In the data rows, 50 means zero.
Some points:
tensor([39, 68, 45, 50, 42, 65, 41, 41, 46, 47, 40, 56, 52, 56, 33, 28, 60, 56, 58, 63, 33, 45, 61,
        55, 60, 64, 20, 52, 39, 51, 32, 72])
tensor([54, 42, 54, 22, 62, 59, 44, 66, 36, 49, 48, 44, 41, 48, 50, 54, 56, 53, 52, 51, 27, 82, 45,
        61, 63, 52, 37, 42, 53, 48, 48, 60])
tensor([46, 49, 53, 38, 51, 53, 57, 64, 49, 48, 49, 47, 55, 47, 50, 42, 57, 51, 35, 45, 63, 56, 53,
        50, 62, 59, 44, 47, 50, 58, 53, 31])
tensor([54, 73, 51, 62, 54, 25, 40, 36, 53, 39, 46, 69, 53, 61, 48, 36, 47, 57, 53, 69, 59, 54, 60,
        67, 51, 68, 39, 48, 55, 47, 71, 55])
tensor([60, 49, 41, 79, 54, 50, 68, 72, 56, 47, 58, 54, 59, 35, 64, 50, 57, 48, 43, 59, 67, 45, 61,
        44, 26, 40, 52, 26, 66, 45, 47, 38])
tensor([55, 71, 56, 42, 49, 38, 70, 55, 51, 51, 56, 60, 61, 61, 55, 53, 68, 41, 43, 41, 34, 59, 51,
        40, 39, 45, 54, 49, 33, 41, 54, 63])
tensor([47, 67, 54, 47, 48, 54, 51, 46, 51, 63, 30, 49, 37, 57, 61, 58, 21, 52, 48, 69, 63, 52, 52,
        38, 53, 46, 63, 51, 51, 54, 60, 35])
tensor([44, 55, 52, 52, 40, 44, 64, 54, 59, 54, 47, 59, 57, 64, 65, 53, 46, 37, 38, 44, 46, 47, 71,
        74, 56, 50, 63, 48, 54, 62, 33, 57])
tensor([55, 40, 54, 47, 63, 40, 40, 58, 58, 53, 41, 28, 54, 38, 41, 40, 47, 49, 62, 64, 36, 23, 41,
        50, 26, 53, 37, 34, 44, 56, 30, 62])
tensor([51, 51, 51, 39, 49, 53, 38, 56, 56, 47, 66, 55, 39, 57, 42, 64, 68, 39, 39, 45, 26, 46, 47,
        39, 47, 34, 36, 66, 49, 58, 50, 52])
tensor([65, 35, 43, 40, 53, 64, 26, 31, 61, 60, 55, 45, 43, 60, 34, 51, 42, 49, 54, 49, 51, 45, 39,
        50, 56, 57, 50, 68, 58, 53, 60, 63])
tensor([34, 55, 53, 55, 33, 52, 60, 58, 49, 49, 45, 48, 34, 36, 43, 40, 46, 50, 57, 47, 62, 49, 46,
        52, 42, 53, 52, 70, 51, 40, 58, 41])
tensor([37, 52, 49, 55, 50, 57, 71, 46, 56, 50, 22, 70, 52, 49, 61, 26, 36, 45, 65, 52, 61, 47, 57,
        60, 65, 49, 41, 74, 35, 59, 45, 45])
tensor([60, 53, 33, 55, 47, 55, 30, 44, 64, 50, 60, 48, 39, 52, 42, 52, 62, 53, 43, 41, 41, 53, 52,
        58, 54, 56, 60, 48, 44, 30, 60, 53])
tensor([34, 47, 54, 57, 54, 42, 43, 61, 39, 63, 48, 55, 25, 40, 60, 57, 55, 50, 52, 38, 43, 26, 50,
        39, 63, 53, 57, 44, 48, 66, 41, 51])
tensor([37, 47, 48, 48, 63, 28, 34, 49, 14, 69, 39, 54, 49, 57, 45, 67, 45, 75, 49, 39, 49, 51, 52,
        51, 59, 42, 51, 42, 64, 57, 67, 42])
tensor([52, 45, 47, 38, 48, 52, 41, 41, 36, 45, 57, 55, 45, 53, 41, 59, 35, 41, 56, 39, 42, 50, 60,
        60, 68, 49, 53, 36, 54, 41, 73, 45])
tensor([47, 38, 58, 45, 51, 50, 36, 51, 71, 43, 62, 48, 52, 48, 44, 52, 51, 63, 44, 56, 53, 49, 28,
        39, 53, 56, 54, 56, 47, 51, 37, 52])
tensor([48, 53, 46, 40, 67, 63, 40, 44, 45, 43, 60, 43, 40, 52, 57, 44, 58, 55, 40, 30, 25, 42, 55,
        39, 46, 46, 62, 59, 44, 46, 42, 60])
tensor([62, 55, 69, 49, 51, 50, 37, 41, 60, 40, 39, 59, 44, 38, 62, 55, 49, 62, 70, 61, 57, 57, 34,
        47, 26, 53, 50, 65, 56, 43, 58, 55])
tensor([62, 38, 15, 64, 23, 37, 43, 38, 67, 43, 74, 48, 72, 58, 31, 47, 57, 24, 41, 50, 38, 74, 66,
        50, 68, 62, 49, 29, 51, 41, 49, 17])
tensor([36, 46, 51, 55, 40, 45, 57, 40, 42, 57, 43, 34, 39, 54, 77, 49, 43, 43, 65, 46, 51, 42, 49,
        49, 53, 52, 57, 38, 47, 60, 38, 51])
tensor([68, 34, 20, 86, 53, 67, 86, 52, 54, 27, 71, 24, 68, 36, 69, 48, 50, 32, 43, 54, 26, 51, 66,
        40, 30, 61, 29, 37, 31, 53, 56, 36])
tensor([67, 48, 51, 51, 31, 73, 46, 36, 46, 50, 48, 23, 26, 20, 58, 60, 42, 59, 46, 28, 61, 55, 32,
        42, 59, 17, 57, 47, 54, 57, 52, 49])
tensor([61, 40, 65, 42, 39, 52, 77, 59, 52, 65, 46, 70, 50, 49, 51, 28, 42, 47, 38, 49, 68, 62, 42,
        58, 65, 45, 53, 73, 67, 33, 38, 41])
tensor([39, 34, 46, 38, 44, 42, 43, 56, 51, 40, 50, 46, 71, 51, 50, 58, 66, 66, 47, 57, 61, 43, 50,
        36, 25, 40, 52, 52, 50, 45, 62, 65])
tensor([59, 66, 39, 62, 50, 42, 50, 66, 47, 47, 58, 39, 60, 43, 56, 60, 46, 43, 58, 39, 68, 57, 49,
        52, 55, 56, 45, 47, 68, 40, 51, 46])
tensor([47, 51, 53, 46, 58, 50, 41, 46, 67, 43, 50, 38, 48, 55, 42, 40, 33, 56, 70, 58, 33, 43, 38,
        45, 27, 62, 38, 18, 62, 65, 50, 60])
tensor([55, 40, 55, 56, 47, 53, 61, 45, 42, 46, 34, 50, 51, 54, 50, 64, 69, 55, 54, 53, 63, 34, 61,
        59, 53, 42, 65, 52, 54, 37, 54, 33])
tensor([50, 72, 43, 48, 57, 48, 49, 44, 35, 45, 57, 66, 58, 52, 41, 53, 66, 44, 46, 38, 49, 53, 45,
        59, 43, 49, 51, 48, 62, 63, 44, 55])
tensor([50, 46, 73, 43, 50, 49, 62, 60, 50, 47, 43, 50, 67, 50, 42, 43, 46, 40, 47, 49, 67, 64, 49,
        47, 43, 45, 62, 57, 51, 47, 35, 67])
tensor([40, 45, 51, 50, 68, 51, 56, 36, 38, 46, 45, 51, 36, 68, 53, 53, 24, 58, 53, 50, 63, 54, 53,
        53, 58, 61, 44, 69, 29, 52, 41, 53])
tensor([49, 51, 50, 57, 42, 51, 32, 62, 46, 67, 62, 69, 59, 53, 40, 63, 69, 40, 36, 48, 28, 35, 40,
        52, 43, 33, 59, 47, 47, 42, 72, 45])
tensor([51, 49, 58, 41, 54, 48, 51, 53, 44, 56, 55, 52, 52, 43, 41, 41, 49, 58, 63, 64, 60, 52, 45,
        48, 54, 47, 55, 60, 34, 62, 47, 50])
tensor([39, 44, 72, 49, 63, 47, 63, 43, 58, 58, 48, 44, 61, 55, 48, 61, 43, 56, 44, 65, 75, 54, 49,
        47, 61, 52, 60, 52, 49, 48, 44, 52])
Along one direction, these points spread out more than along any other. Take the direction at right angles to it along which they spread out most. Go by this last direction. Where along it does each point below lie, from 0 to 99? The average is 50, and the first point in the table lies past the average. One standard deviation of the points above along it is 16.
tensor([50, 72, 43, 48, 57, 48, 49, 44, 35, 45, 57, 66, 58, 52, 41, 53, 66, 44, 46, 38, 49, 53, 45,
        59, 43, 49, 51, 48, 62, 63, 44, 55]) -> 57
tensor([39, 68, 45, 50, 42, 65, 41, 41, 46, 47, 40, 56, 52, 56, 33, 28, 60, 56, 58, 63, 33, 45, 61,
        55, 60, 64, 20, 52, 39, 51, 32, 72]) -> 61
tensor([47, 38, 58, 45, 51, 50, 36, 51, 71, 43, 62, 48, 52, 48, 44, 52, 51, 63, 44, 56, 53, 49, 28,
        39, 53, 56, 54, 56, 47, 51, 37, 52]) -> 61
tensor([50, 46, 73, 43, 50, 49, 62, 60, 50, 47, 43, 50, 67, 50, 42, 43, 46, 40, 47, 49, 67, 64, 49,
        47, 43, 45, 62, 57, 51, 47, 35, 67]) -> 36
tensor([40, 45, 51, 50, 68, 51, 56, 36, 38, 46, 45, 51, 36, 68, 53, 53, 24, 58, 53, 50, 63, 54, 53,
        53, 58, 61, 44, 69, 29, 52, 41, 53]) -> 43
tensor([55, 40, 55, 56, 47, 53, 61, 45, 42, 46, 34, 50, 51, 54, 50, 64, 69, 55, 54, 53, 63, 34, 61,
        59, 53, 42, 65, 52, 54, 37, 54, 33]) -> 38
tensor([39, 44, 72, 49, 63, 47, 63, 43, 58, 58, 48, 44, 61, 55, 48, 61, 43, 56, 44, 65, 75, 54, 49,
        47, 61, 52, 60, 52, 49, 48, 44, 52]) -> 35
tensor([54, 73, 51, 62, 54, 25, 40, 36, 53, 39, 46, 69, 53, 61, 48, 36, 47, 57, 53, 69, 59, 54, 60,
        67, 51, 68, 39, 48, 55, 47, 71, 55]) -> 44
tensor([51, 51, 51, 39, 49, 53, 38, 56, 56, 47, 66, 55, 39, 57, 42, 64, 68, 39, 39, 45, 26, 46, 47,
        39, 47, 34, 36, 66, 49, 58, 50, 52]) -> 75
